In the data rows, zero lies at 4.5, halfway between 4 and 5.
Some points, one per row:
[9 0 9 8 7 2 0 9 8 6 1 0 5 1 0 0 3 3 9 9 9 4 8 7 8 4 6 1 0 0 7 7]
[3 5 3 5 3 3 6 3 2 4 8 8 4 6 5 7 4 5 3 3 3 5 2 3 4 2 4 5 8 9 2 5]
[7 3 7 4 3 3 2 6 7 5 2 2 5 4 1 0 5 3 8 6 5 4 8 6 5 6 6 2 1 1 8 4]
[7 4 8 6 7 4 2 7 7 4 1 2 6 3 4 1 4 4 6 7 8 5 6 5 6 6 5 4 0 0 6 5]
[6 4 6 5 6 5 3 6 6 3 3 2 5 4 3 1 5 3 5 6 7 5 6 4 4 7 6 3 1 2 5 5]
[2 4 3 6 5 3 6 3 4 5 7 8 5 5 5 7 6 5 5 4 2 7 4 6 5 2 3 4 7 7 4 6]
[5 5 5 4 4 6 4 5 4 4 4 3 5 5 4 3 5 4 4 5 5 3 4 4 4 5 5 3 2 3 6 4]
[6 5 4 3 4 5 4 4 3 5 2 4 4 5 5 3 5 6 6 5 5 4 5 4 4 5 5 5 4 5 4 5]
[7 4 7 7 6 4 2 6 5 5 5 1 6 3 0 1 4 4 9 7 7 3 6 6 6 4 4 0 0 0 8 6]
[5 5 4 3 4 6 3 5 5 5 3 3 3 3 5 2 4 4 4 4 7 4 4 2 3 6 7 6 5 7 3 3]
[6 4 6 5 6 4 4 6 6 3 3 3 6 3 4 2 4 3 5 6 6 4 5 4 5 4 5 4 3 2 5 5]
[5 3 5 5 5 4 4 4 5 4 6 3 6 5 3 5 5 4 4 5 5 4 5 4 5 4 5 3 4 3 5 4]
[5 6 4 4 3 7 5 4 3 3 5 3 6 6 6 5 6 4 4 3 3 3 4 3 3 5 3 3 6 4 5 4]
[2 4 1 2 2 4 7 2 4 4 7 9 3 6 9 9 5 7 2 1 1 7 4 6 4 4 5 6 9 9 3 4]
[7 5 7 5 5 6 3 6 5 4 3 3 5 4 5 2 4 4 6 5 5 2 5 5 4 5 4 2 1 1 7 4]
[5 3 5 5 5 5 5 5 6 5 4 4 5 4 3 3 4 3 3 5 5 6 4 4 5 6 5 5 3 5 4 4]
[4 5 5 6 8 1 5 5 6 4 5 6 4 2 5 5 3 4 5 5 5 6 4 5 6 4 3 6 6 5 3 7]
[6 4 7 7 8 4 3 7 5 5 4 5 5 3 1 3 4 3 7 7 7 4 3 3 7 4 5 4 1 0 5 7]
[6 3 5 5 3 4 3 5 4 4 4 3 5 6 4 3 4 5 6 5 4 4 7 6 5 5 5 3 2 1 6 4]
[7 2 6 8 8 3 2 7 6 5 3 5 5 3 2 2 3 4 7 8 6 4 4 6 7 3 4 3 1 0 5 8]
[2 4 3 2 2 5 7 2 4 4 5 7 4 5 8 7 5 6 3 3 4 6 4 3 3 4 5 7 8 9 3 3]
[1 5 1 3 3 4 8 1 3 4 8 8 3 6 8 9 5 5 1 1 1 6 3 5 5 4 4 7 9 9 3 4]
[3 3 4 5 4 3 6 4 4 5 7 8 3 4 5 6 5 5 4 3 3 5 4 6 6 3 4 6 7 4 4 5]
[8 5 6 6 8 3 5 7 7 4 3 4 7 2 4 3 4 3 7 7 5 3 6 5 5 6 4 4 3 2 5 6]
[6 2 7 4 4 3 1 6 5 6 4 2 4 4 0 0 5 4 8 6 6 4 6 8 6 4 6 2 0 1 6 5]
[3 6 2 4 4 5 8 4 4 5 6 7 3 6 8 9 6 5 1 2 2 6 4 5 4 4 4 6 9 8 3 4]
[5 5 5 5 6 5 4 4 4 3 3 4 4 4 6 4 4 5 5 5 6 4 3 3 4 5 3 4 3 3 4 6]
[2 5 3 5 3 5 6 2 3 6 5 6 3 4 3 6 5 5 4 5 5 5 2 2 4 3 5 5 7 8 2 5]
[5 2 6 5 4 3 2 5 6 6 4 3 4 4 0 1 5 5 8 6 7 5 6 6 6 4 6 3 2 3 4 6]
[1 6 0 1 1 6 9 0 2 4 7 8 2 6 9 9 7 7 0 0 1 6 1 3 2 4 4 8 9 9 1 1]
[5 3 5 6 4 6 2 3 3 5 4 2 5 5 1 2 5 2 6 4 6 3 6 5 5 5 5 1 1 1 5 4]
[1 6 1 2 2 5 8 2 3 4 6 7 4 6 9 9 5 6 1 0 2 5 2 4 3 4 5 8 9 9 3 3]
[6 4 6 6 6 5 1 6 6 5 4 2 5 4 0 0 4 4 7 7 9 4 5 3 6 4 6 2 0 0 4 7]
[1 7 2 2 2 7 8 3 2 4 6 6 3 5 9 8 6 5 0 2 1 5 3 3 1 5 5 7 9 9 2 2]
[4 5 5 5 5 2 5 4 4 6 6 5 4 5 4 7 4 4 6 5 2 3 4 6 5 4 4 3 6 2 6 5]
[5 6 5 3 4 4 6 5 4 2 5 6 6 5 8 8 6 4 3 3 1 4 6 5 4 6 3 6 8 7 5 4]
Then 16 other points, each followed by its number:
[3 5 4 3 3 6 7 2 3 5 5 7 4 6 8 8 5 6 3 3 3 5 3 5 4 5 4 6 8 7 3 4] 0
[3 6 1 5 5 4 7 3 3 5 9 8 4 6 6 8 5 5 4 3 2 5 3 4 5 4 3 6 9 9 3 6] 1
[5 4 5 6 6 5 4 4 4 6 5 4 5 3 1 4 4 4 6 6 7 4 4 3 6 4 5 4 4 4 4 6] 2
[1 6 0 2 1 5 9 0 2 5 7 8 3 6 9 9 6 8 0 2 1 7 3 3 2 4 4 8 9 9 1 3] 3
[8 2 6 7 8 4 2 7 6 4 2 1 5 5 2 3 4 5 9 7 6 3 6 6 6 4 4 1 0 0 7 6] 4
[2 5 2 2 4 5 8 3 4 4 8 7 4 5 7 8 4 5 1 2 3 6 2 2 3 4 5 7 9 9 1 3] 5
[7 4 7 6 6 4 3 8 6 4 1 3 5 2 4 2 3 4 5 7 7 4 5 5 5 5 5 3 2 0 6 7] 6
[7 3 8 7 7 4 1 7 7 4 3 3 7 2 0 1 4 3 8 8 7 4 6 6 7 4 5 2 0 0 7 6] 7
[2 6 1 3 4 4 9 1 4 4 7 7 5 5 8 8 5 4 1 2 2 6 5 5 4 6 5 6 9 9 2 3] 8
[3 6 3 3 3 6 6 2 3 4 6 6 4 5 7 7 5 6 2 2 5 6 2 1 3 4 4 6 7 7 2 4] 9
[5 4 5 5 5 5 5 6 5 4 3 5 5 3 5 3 5 4 3 4 6 5 4 4 5 6 4 6 4 5 4 4] 10
[5 6 4 5 5 3 6 5 5 3 4 5 6 4 6 6 5 4 3 3 4 4 5 5 6 6 5 6 7 6 4 5] 11
[0 6 0 2 2 6 9 0 2 5 7 9 2 5 9 9 5 7 0 1 1 7 0 2 2 2 4 7 9 9 1 4] 12
[4 5 6 3 4 6 4 5 4 5 4 4 3 4 5 2 5 6 4 4 5 5 4 3 2 6 6 5 6 6 4 3] 13
[7 3 8 7 7 5 1 6 6 4 2 1 7 3 0 0 4 2 7 6 9 3 6 5 7 5 4 2 0 0 7 5] 14
[2 6 2 2 3 6 7 3 3 4 5 6 5 4 8 8 5 6 0 3 3 6 3 3 3 5 5 7 9 9 1 2] 15
Which two of these numbered points are nearest to each point below, ignoring the direction in which the first points spread most? Their numbers follow each, nearest first.
[4 5 4 6 5 4 5 3 4 6 6 6 4 4 3 7 5 4 5 5 5 4 2 2 5 3 5 4 5 5 4 5] > 2 12
[2 5 2 1 2 6 6 2 3 5 6 8 3 6 7 9 5 7 1 3 3 5 1 1 3 3 3 7 9 9 2 3] > 9 12
[2 6 3 1 1 7 6 2 1 6 5 6 1 6 6 6 6 6 2 2 4 5 4 3 3 5 5 7 9 9 2 1] > 13 15
[9 4 9 7 9 2 0 9 9 4 0 0 8 0 0 0 2 2 9 9 8 2 8 7 8 7 4 2 0 0 9 9] > 11 7
[6 4 6 4 4 6 3 6 5 5 3 2 5 4 4 2 4 4 4 5 7 3 7 6 5 7 5 4 2 3 6 2] > 15 10
[3 6 4 3 2 7 4 4 3 4 3 4 3 5 4 3 5 5 5 4 5 5 4 4 3 5 6 5 4 6 4 3] > 13 9
[4 4 3 4 3 6 6 5 4 4 4 5 4 5 6 5 4 5 2 3 5 5 4 3 3 5 5 6 6 7 4 3] > 10 15
[4 6 5 4 5 3 5 5 5 4 4 5 3 4 6 5 4 5 3 4 5 5 2 3 4 5 4 6 6 6 4 4] > 10 6
[4 4 4 4 5 3 5 5 5 4 3 5 5 3 6 6 4 5 4 4 4 5 4 4 5 6 4 6 6 6 4 4] > 10 11
[4 3 2 6 4 2 6 3 5 7 7 8 3 6 5 7 4 5 4 4 2 6 3 5 6 2 4 6 7 7 5 6] > 1 7
[3 5 3 5 4 5 5 3 3 5 7 7 3 4 4 7 5 5 3 4 4 5 3 4 5 3 5 5 7 7 3 5] > 2 7
[3 5 4 4 4 5 6 4 4 4 5 7 4 4 6 6 5 5 2 4 5 6 3 3 4 4 5 6 8 8 3 3] > 10 15
[6 3 5 4 4 4 4 5 6 5 4 3 6 4 3 2 5 3 5 5 7 5 7 6 5 5 5 3 2 3 5 4] > 8 14
[7 3 6 5 7 5 3 6 6 4 3 2 7 4 2 1 4 3 6 7 7 5 5 5 6 6 5 4 1 1 5 5] > 10 15
[8 4 7 7 7 4 1 8 4 4 3 1 6 4 1 1 3 3 8 7 6 2 5 5 6 4 4 0 0 0 7 6] > 4 7
[0 6 0 2 2 3 9 1 4 4 7 9 3 6 9 9 6 7 0 0 0 7 2 4 2 4 4 9 9 9 1 3] > 3 7
[6 5 5 6 6 2 4 6 6 5 2 5 5 4 5 4 4 6 5 7 4 4 4 5 5 5 4 5 4 1 6 7] > 6 0
[3 7 2 3 0 6 6 3 2 5 4 4 4 7 5 4 5 5 3 3 4 4 4 3 2 5 6 6 6 9 5 2] > 13 3
[9 3 9 6 6 4 0 9 9 5 0 0 6 1 0 0 2 4 9 9 9 3 8 5 6 7 5 3 0 0 8 5] > 15 10
[5 4 5 4 4 5 3 5 5 5 5 4 4 5 3 4 5 2 5 4 6 5 6 5 5 6 5 4 3 5 5 2] > 14 8
[6 6 5 5 6 3 6 6 7 3 4 5 6 2 6 4 4 4 5 5 4 5 6 5 5 7 4 7 5 5 5 7] > 11 6
[2 5 3 3 1 6 7 1 3 4 7 7 4 7 7 8 5 5 2 3 3 5 4 4 4 5 4 5 7 8 3 2] > 0 14
[4 6 3 5 4 5 6 3 3 5 7 5 4 5 4 6 5 5 4 3 4 5 2 3 4 3 5 5 6 7 3 5] > 2 9
[5 2 5 6 7 2 4 6 6 5 6 5 4 4 3 4 3 5 7 7 5 6 5 7 7 2 3 4 4 2 4 8] > 1 7
[1 6 2 2 2 6 9 2 3 4 7 9 3 6 8 8 6 6 0 1 3 7 2 2 2 5 4 6 9 9 1 3] > 9 5
[6 6 6 6 6 5 3 5 4 3 3 2 7 5 4 4 5 3 5 4 5 3 5 5 3 6 3 1 2 1 7 4] > 14 4
[6 4 6 4 6 6 3 6 6 4 3 3 5 3 5 2 4 4 5 5 6 4 4 4 4 5 6 4 2 2 5 4] > 15 10
[6 4 6 5 7 5 4 6 6 4 3 3 4 3 5 5 3 3 4 6 5 4 5 5 4 5 4 4 4 3 5 5] > 6 0
[3 5 3 5 4 3 6 5 6 4 3 7 4 5 8 7 5 5 3 4 2 5 4 5 5 4 3 6 6 6 4 6] > 6 7
[7 2 8 7 7 2 1 8 8 4 1 3 7 2 2 2 4 4 9 8 7 4 6 8 6 5 4 3 0 0 7 7] > 7 0
[2 5 3 2 2 6 7 3 3 5 5 5 3 6 6 6 5 6 2 3 4 6 4 3 3 5 6 7 9 9 3 2] > 13 15
[9 5 8 6 9 2 2 9 8 4 3 2 7 1 2 1 4 3 8 8 7 4 8 6 5 7 4 3 0 0 6 8] > 11 8
[6 4 4 5 4 5 3 5 5 5 4 2 5 6 4 4 5 3 4 5 6 5 7 5 3 7 5 3 3 4 5 2] > 15 8
[3 5 3 3 5 4 6 3 5 4 5 6 4 4 8 7 4 7 2 3 3 5 2 3 5 4 4 7 7 8 2 5] > 5 6
[2 5 3 4 4 5 6 3 3 5 7 7 4 4 5 7 5 5 3 4 4 5 2 2 4 2 5 5 7 7 4 5] > 2 12
[3 5 1 3 0 6 6 2 2 6 7 6 2 7 6 6 5 7 3 3 4 5 4 3 3 4 5 7 7 9 3 2] > 3 13
[8 3 6 5 6 5 2 6 6 4 4 1 6 4 1 1 4 3 6 6 7 4 6 5 4 5 5 2 0 1 7 3] > 14 5
[3 6 1 1 2 5 6 2 3 6 5 5 2 6 5 6 4 7 3 3 5 6 4 4 4 4 6 7 7 9 2 4] > 3 9
[0 5 0 3 0 4 9 0 2 5 9 9 2 6 7 9 6 6 1 0 0 7 1 6 4 0 4 8 9 9 1 4] > 12 7
[5 5 6 7 7 4 4 6 6 5 4 5 5 3 3 5 3 4 4 5 4 5 3 5 6 3 4 5 5 3 4 7] > 7 6
[4 5 4 3 3 4 5 5 4 7 3 5 2 5 4 2 5 5 5 5 6 4 4 3 4 4 7 7 4 8 3 5] > 13 3
[6 2 6 7 8 1 2 7 6 5 5 5 5 4 2 3 3 4 8 6 5 4 5 7 7 3 3 2 1 0 5 8] > 1 7
[3 4 2 3 4 6 5 3 3 5 5 7 5 5 6 6 5 6 3 3 4 6 3 2 3 3 4 6 7 7 2 4] > 9 12
[3 5 3 5 6 2 6 4 6 4 6 6 4 4 5 7 4 4 5 4 3 5 3 5 5 4 4 6 8 7 3 6] > 1 7
[4 6 4 2 3 6 6 4 4 4 5 4 3 6 7 5 6 4 1 3 4 5 5 4 3 8 4 6 7 9 4 1] > 13 10
[4 5 4 3 3 5 4 5 5 6 3 4 3 3 4 3 4 6 5 6 6 4 6 4 4 4 6 7 4 7 2 5] > 15 3
